500 stands for zero in the data rows.
Here are some points, one per row:
array([437, 289, 301, 800, 497, 569, 615, 701, 403, 466, 428, 472, 731, 686, 357, 391, 496, 409, 718, 425, 325, 682, 247, 668, 428, 448, 697, 409, 182, 778, 317, 494])
array([423, 583, 523, 391, 697, 542, 247, 334, 569, 758, 412, 634, 474, 581, 508, 363, 639, 692, 463, 465, 499, 593, 709, 455, 590, 390, 467, 371, 759, 548, 493, 421])
array([588, 544, 343, 591, 467, 341, 458, 727, 470, 708, 399, 307, 489, 357, 269, 695, 462, 222, 507, 724, 540, 367, 658, 780, 280, 694, 454, 636, 698, 613, 489, 449])
array([326, 591, 426, 488, 438, 618, 492, 454, 396, 553, 561, 785, 423, 266, 737, 687, 466, 711, 677, 439, 673, 333, 589, 275, 373, 461, 813, 801, 552, 525, 362, 423])
array([434, 382, 569, 267, 554, 807, 385, 240, 539, 283, 430, 668, 523, 570, 805, 637, 580, 317, 527, 527, 387, 648, 501, 760, 493, 509, 812, 342, 883, 405, 350, 170])
array([231, 721, 590, 464, 496, 411, 378, 537, 772, 478, 506, 364, 282, 533, 625, 949, 328, 120, 680, 515, 873, 473, 422, 520, 723, 443, 475, 253, 336, 711, 268, 550])
array([200, 614, 253, 583, 455, 236, 266, 312, 448, 826, 349, 685, 539, 373, 473, 348, 501, 630, 368, 357, 327, 680, 658, 585, 417, 240, 558, 336, 343, 558, 445, 295])
array([601, 275, 605, 460, 404, 584, 474, 354, 576, 373, 519, 405, 319, 734, 660, 267, 639, 585, 847, 452, 769, 699, 489, 453, 789, 548, 237, 338, 503, 589, 861, 629])
array([506, 751, 489, 233, 896, 586, 492, 522, 483, 458, 622, 684, 587, 414, 402, 696, 728, 446, 515, 567, 371, 375, 520, 466, 549, 641, 503, 416, 432, 371, 559, 646])
array([610, 433, 893, 684, 490, 674, 386, 698, 590, 392, 562, 283, 417, 217, 271, 536, 397, 379, 383, 586, 533, 612, 302, 605, 743, 687, 592, 761, 346, 599, 565, 495])
array([610, 517, 302, 999, 000, 437, 773, 706, 605, 610, 461, 562, 294, 718, 508, 846, 418, 820, 209, 622, 525, 771, 501, 627, 412, 603, 930, 362, 266, 669, 401, 611])
array([593, 710, 620, 516, 622, 510, 562, 561, 624, 337, 274, 321, 399, 343, 567, 622, 407, 392, 392, 467, 255, 461, 534, 532, 452, 719, 543, 379, 569, 646, 649, 556])
array([604, 282, 334, 735, 667, 512, 523, 550, 542, 255, 540, 706, 286, 602, 800, 183, 400, 507, 378, 764, 486, 325, 698, 531, 290, 295, 174, 291, 346, 343, 485, 299])
array([777, 557, 423, 368, 452, 148, 449, 504, 345, 417, 544, 503, 624, 600, 358, 589, 464, 731, 493, 625, 645, 548, 732, 543, 591, 713, 307, 515, 181, 384, 186, 376])
array([320, 538, 394, 532, 685, 506, 484, 360, 470, 349, 454, 671, 710, 382, 699, 380, 684, 588, 428, 303, 869, 523, 471, 472, 517, 414, 738, 535, 535, 394, 696, 770])
array([452, 568, 345, 565, 386, 471, 366, 544, 444, 430, 669, 370, 557, 594, 299, 395, 405, 210, 150, 731, 469, 545, 658, 439, 531, 520, 565, 439, 308, 549, 545, 437])
array([485, 580, 537, 359, 585, 301, 668, 628, 572, 415, 482, 644, 457, 497, 565, 643, 441, 866, 337, 437, 366, 398, 668, 351, 712, 663, 758, 677, 626, 515, 354, 469])
array([576, 613, 446, 762, 614, 693, 418, 610, 536, 582, 444, 299, 393, 386, 622, 409, 622, 642, 286, 469, 695, 447, 438, 616, 534, 477, 738, 103, 117, 548, 442, 712])
array([830, 536, 681, 577, 527, 345, 339, 576, 437, 550, 540, 429, 585, 367, 665, 621, 606, 342, 272, 566, 336, 211, 376, 433, 457, 509, 175, 602, 496, 475, 286, 329])
array([580, 465, 405, 410, 606, 248, 316, 503, 381, 361, 403, 523, 274, 604, 507, 730, 433, 512, 446, 518, 437, 523, 659, 426, 487, 502, 398, 395, 517, 301, 326, 519])
array([566, 551, 443, 635, 258, 254, 711, 470, 312, 515, 732, 434, 864, 732, 228, 849, 402, 397, 233, 406, 461, 669, 244, 560, 648, 504, 347, 786, 539, 630, 629, 697])
array([093, 348, 466, 834, 381, 497, 374, 406, 326, 744, 352, 693, 499, 652, 403, 348, 485, 632, 349, 542, 458, 454, 283, 768, 660, 417, 635, 204, 292, 382, 395, 370])
array([877, 608, 532, 477, 621, 573, 703, 388, 294, 291, 613, 642, 602, 660, 710, 856, 440, 855, 495, 490, 280, 404, 488, 537, 711, 349, 523, 999, 740, 121, 523, 535])
array([707, 470, 422, 144, 390, 573, 640, 508, 700, 415, 405, 635, 364, 560, 805, 759, 544, 308, 476, 425, 709, 539, 493, 524, 440, 364, 195, 917, 522, 580, 454, 704])
array([646, 542, 684, 671, 624, 566, 505, 549, 582, 562, 803, 640, 496, 459, 401, 285, 257, 323, 374, 374, 345, 721, 622, 691, 195, 484, 150, 483, 454, 575, 529, 573])
array([617, 656, 608, 665, 773, 212, 361, 699, 445, 559, 545, 545, 671, 531, 670, 487, 497, 500, 531, 523, 367, 602, 631, 413, 482, 603, 419, 295, 709, 191, 588, 672])
array([340, 625, 374, 323, 598, 318, 713, 463, 626, 624, 591, 325, 554, 695, 636, 402, 489, 603, 504, 555, 350, 400, 529, 342, 421, 545, 259, 631, 630, 290, 763, 403])
array([092, 637, 512, 468, 650, 465, 386, 474, 542, 616, 524, 579, 431, 367, 772, 487, 317, 486, 503, 471, 686, 349, 380, 402, 221, 554, 693, 840, 383, 324, 327, 420])
array([581, 365, 397, 598, 380, 677, 578, 247, 494, 529, 521, 793, 375, 525, 725, 332, 449, 642, 556, 404, 560, 542, 594, 317, 639, 442, 302, 562, 679, 210, 568, 426])
array([639, 658, 426, 423, 671, 413, 528, 578, 655, 389, 291, 222, 450, 297, 593, 370, 537, 371, 529, 436, 360, 479, 504, 380, 434, 500, 455, 376, 471, 480, 530, 315])
array([490, 322, 310, 635, 717, 588, 414, 321, 325, 425, 486, 448, 805, 592, 295, 425, 359, 502, 592, 394, 437, 595, 392, 769, 438, 418, 354, 394, 466, 575, 351, 316])
array([582, 588, 648, 769, 425, 662, 386, 356, 534, 168, 515, 560, 510, 562, 294, 390, 618, 637, 641, 514, 612, 428, 569, 207, 516, 454, 804, 467, 737, 397, 178, 331])
array([775, 368, 457, 194, 521, 249, 548, 682, 259, 651, 572, 613, 672, 620, 823, 380, 528, 492, 645, 526, 415, 754, 159, 741, 268, 429, 053, 817, 595, 777, 463, 603])
array([702, 634, 519, 542, 458, 520, 595, 423, 391, 415, 541, 501, 695, 579, 388, 597, 588, 655, 722, 604, 569, 465, 672, 518, 374, 591, 687, 475, 484, 414, 610, 720])
array([381, 754, 561, 383, 228, 161, 497, 654, 502, 770, 659, 496, 442, 873, 295, 817, 477, 413, 151, 371, 689, 483, 739, 418, 586, 752, 745, 216, 473, 394, 999, 696])
array([595, 650, 475, 506, 456, 604, 439, 548, 207, 507, 568, 475, 623, 517, 340, 493, 572, 419, 367, 372, 456, 487, 457, 359, 682, 492, 410, 485, 766, 562, 838, 007])
array([403, 536, 482, 324, 326, 527, 639, 560, 533, 342, 547, 610, 594, 425, 433, 618, 594, 365, 208, 358, 395, 631, 389, 500, 625, 583, 403, 415, 560, 589, 624, 447])
array([460, 300, 804, 557, 399, 136, 661, 480, 473, 610, 830, 486, 697, 416, 534, 728, 455, 502, 293, 395, 593, 307, 707, 581, 365, 597, 564, 655, 547, 625, 654, 716])
array([631, 359, 421, 587, 548, 693, 521, 172, 381, 827, 324, 529, 505, 610, 343, 480, 761, 574, 712, 516, 460, 637, 621, 416, 427, 429, 419, 724, 506, 444, 489, 235])
array([223, 426, 585, 950, 570, 451, 393, 419, 529, 157, 603, 324, 458, 308, 486, 603, 768, 507, 698, 379, 619, 528, 532, 584, 593, 448, 606, 546, 649, 383, 375, 757])
array([435, 418, 337, 222, 240, 661, 599, 674, 458, 458, 257, 563, 598, 216, 342, 803, 492, 480, 794, 412, 569, 508, 392, 522, 740, 509, 704, 332, 563, 158, 497, 421])
array([395, 392, 769, 381, 424, 451, 455, 556, 852, 733, 498, 681, 422, 498, 539, 332, 552, 357, 498, 593, 474, 330, 614, 673, 546, 260, 329, 291, 686, 523, 498, 414])
array([726, 443, 471, 646, 659, 357, 501, 305, 643, 306, 419, 505, 508, 259, 347, 222, 528, 339, 448, 659, 547, 488, 270, 578, 458, 541, 435, 496, 700, 503, 546, 213])
array([458, 443, 497, 586, 464, 667, 395, 646, 560, 420, 581, 468, 624, 503, 596, 466, 570, 677, 260, 537, 625, 579, 532, 590, 249, 481, 256, 302, 590, 518, 759, 752])
array([355, 413, 625, 401, 407, 381, 466, 556, 283, 622, 517, 697, 844, 532, 463, 468, 356, 495, 419, 620, 472, 638, 538, 597, 379, 276, 224, 784, 568, 720, 727, 804])
array([404, 419, 449, 551, 413, 254, 467, 678, 744, 517, 725, 294, 594, 526, 362, 437, 513, 502, 393, 386, 744, 390, 579, 486, 493, 558, 379, 676, 387, 601, 822, 807])
array([552, 118, 514, 423, 529, 667, 582, 256, 624, 722, 460, 395, 549, 388, 447, 522, 479, 320, 670, 590, 503, 472, 587, 456, 260, 503, 591, 686, 402, 577, 673, 432])
array([421, 557, 504, 410, 621, 758, 520, 476, 684, 358, 544, 489, 519, 526, 640, 200, 729, 481, 693, 677, 426, 478, 432, 594, 557, 650, 793, 452, 423, 443, 537, 697])
array([352, 736, 494, 843, 722, 655, 688, 631, 388, 591, 463, 460, 404, 290, 757, 391, 165, 409, 341, 452, 483, 247, 461, 407, 289, 393, 789, 076, 588, 619, 512, 448])
array([663, 322, 540, 036, 678, 710, 332, 403, 505, 626, 561, 503, 483, 445, 574, 439, 490, 695, 758, 479, 326, 369, 574, 227, 441, 331, 631, 999, 492, 601, 284, 433])
Along one direction, these points spread out more than along any other. Take the direction at right angles to it along which they spread out most. Then take the direction at right angles to both along which they spread out most. Go by this last direction. How far along it is each point below, from 0 to 99? The average is 50, and the first point in the table lies past the average. One standard deviation of the points above along it is 16.
array([232, 422, 576, 762, 780, 534, 626, 477, 408, 471, 289, 410, 206, 540, 378, 104, 600, 380, 593, 504, 397, 634, 623, 285, 566, 467, 786, 093, 396, 212, 288, 401]) 59
array([495, 392, 335, 509, 397, 753, 467, 386, 559, 498, 390, 608, 429, 723, 403, 524, 679, 500, 907, 441, 260, 303, 242, 440, 539, 721, 789, 527, 335, 404, 405, 714]) 36
array([853, 435, 561, 410, 503, 373, 601, 497, 312, 580, 510, 716, 416, 557, 144, 427, 475, 779, 604, 606, 660, 559, 404, 280, 589, 512, 387, 722, 325, 416, 048, 535]) 44
array([597, 371, 546, 362, 285, 489, 409, 495, 420, 439, 445, 273, 444, 739, 214, 346, 525, 642, 500, 455, 725, 574, 387, 244, 681, 717, 564, 635, 557, 264, 430, 594]) 36
array([568, 572, 427, 540, 464, 513, 444, 471, 241, 586, 551, 197, 295, 346, 282, 292, 255, 187, 400, 514, 275, 449, 463, 587, 594, 200, 885, 193, 599, 811, 494, 679]) 63
array([311, 585, 481, 346, 358, 762, 433, 511, 693, 705, 431, 515, 206, 454, 369, 380, 485, 412, 698, 471, 567, 502, 384, 672, 285, 354, 533, 742, 467, 595, 484, 267]) 58
array([587, 362, 343, 075, 354, 240, 662, 691, 669, 484, 503, 437, 606, 331, 564, 713, 569, 545, 431, 641, 348, 558, 249, 393, 452, 705, 372, 347, 533, 583, 449, 477]) 47
array([641, 403, 845, 333, 441, 456, 591, 688, 447, 430, 360, 569, 527, 329, 495, 846, 624, 673, 421, 564, 306, 395, 425, 335, 424, 454, 393, 384, 549, 332, 612, 329]) 39
array([186, 662, 446, 324, 502, 522, 479, 586, 628, 593, 472, 097, 602, 511, 555, 619, 402, 341, 577, 486, 574, 478, 501, 291, 541, 410, 294, 441, 204, 519, 346, 438]) 52
array([421, 485, 501, 365, 487, 687, 583, 441, 396, 364, 572, 430, 309, 659, 503, 204, 392, 390, 651, 563, 615, 612, 773, 565, 546, 633, 324, 305, 468, 652, 435, 420]) 65
array([432, 685, 746, 526, 399, 628, 408, 497, 566, 491, 474, 356, 544, 374, 425, 068, 510, 377, 453, 345, 457, 229, 508, 717, 626, 452, 318, 559, 377, 856, 416, 485]) 72
array([332, 421, 385, 263, 364, 801, 608, 257, 607, 287, 358, 473, 200, 452, 727, 507, 356, 717, 837, 390, 440, 520, 226, 496, 649, 444, 268, 547, 592, 629, 665, 646]) 46
